In the data rows, 128 means zero.
Here are some points:
[115 100 107 145 160 131  98 108  70 128  96 119]
[114 111  88 136 146 133 104 111  88 138 154 139]
[134 128 180 127  91 145 111 146 170 146  91 101]
[106 100 104 135 144 158 123 100 110 100 107 129]
[136 134 180 154 140 109 135 138 162 143 159 118]
[152  89  86 157 174 123 118 161 101 106 150 196]
[118 141 166 127 124 106 139 152 148 132 146 176]
[116 105 108 115 145 135 121  80 101 104  86 103]
[121 140 117 179  97 133 116 176 132 151  92  81]
[125 139 147 112 120 112 170 134 123 105 152 137]
[124 146 119  92 129 122 107  83 110 126 137 104]
[106 114 101 122 151 147 133 106 119 106 140 161]
[113 154 116 158  93 152 110 156 120 118 105 108]
[ 91 144 112 122  88 125 180 153 130 166 145  90]
[116 141 148 102 113 126 160 121 100 145 166 136]
[104 104 127 132 140 160 147 129 117 115  84 145]
Then 16 other points, each followed by its number:
[124 150 155  84 126 129 173 142 133 118 179 157] 0
[130 135 149 152 111 106 122 147 149 168 186 133] 1
[115 132 134 115 115 146 125 137 126 100  90  81] 2
[111 155 128 179 100 132 161 143 118 144 104 148] 3
[137 137 145 154 129 130  90 113 137 122 107 134] 4
[159 106 129 130 119 128 130 124 105  93 108 139] 5
[147  94  69  94 145 154  99  85  80  74 124 117] 6
[167  81  82 158 179 126 111 117 137 102 125 169] 7
[112 155 147 135 121 118 132 142 136 121 151 146] 8
[127 171 168  99 131 108 135  73 141 157 125 134] 9
[142 143 146 118 129 111 116 123 144 139 115 115] 10
[145 115 114 107 109 155 103 110 112 144 137 112] 11
[119 142  98 117 125 148 127 122 149 124 128 101] 12
[158 109 126 114 147 123 139 106 126 101 123 140] 13
[120 221 189 119 117  85 215 165 186 201 166  97] 14
[127 135 104 131 136 138  99 148 145 100 109 119] 15
Which two of these numbered points are nearest to each point below, looking only along the 5 directions in which the first points spread most? Their numbers follow each, nearest first.
[116 116 114 146 127 120  96 167 139 132 140 128] > 15 3
[155  73 104 163 194 128  81 102 135 128 132 179] > 7 13
[122 105  73  87 131 137 114 109  95  98  61  99] > 6 2
[139 114 147 122 138 128  83  88 137 111 122 118] > 4 10
[132 126  74 151 146 143 107  90 137  90 100 134] > 5 15
[118 131 184  86 109 123 192 139 123 128 151 140] > 0 8
[117 138 119 144  88 151 138 188 145 142 105  89] > 3 2
[140 130 135 108 137 118 172 117 126 107 168 148] > 0 8
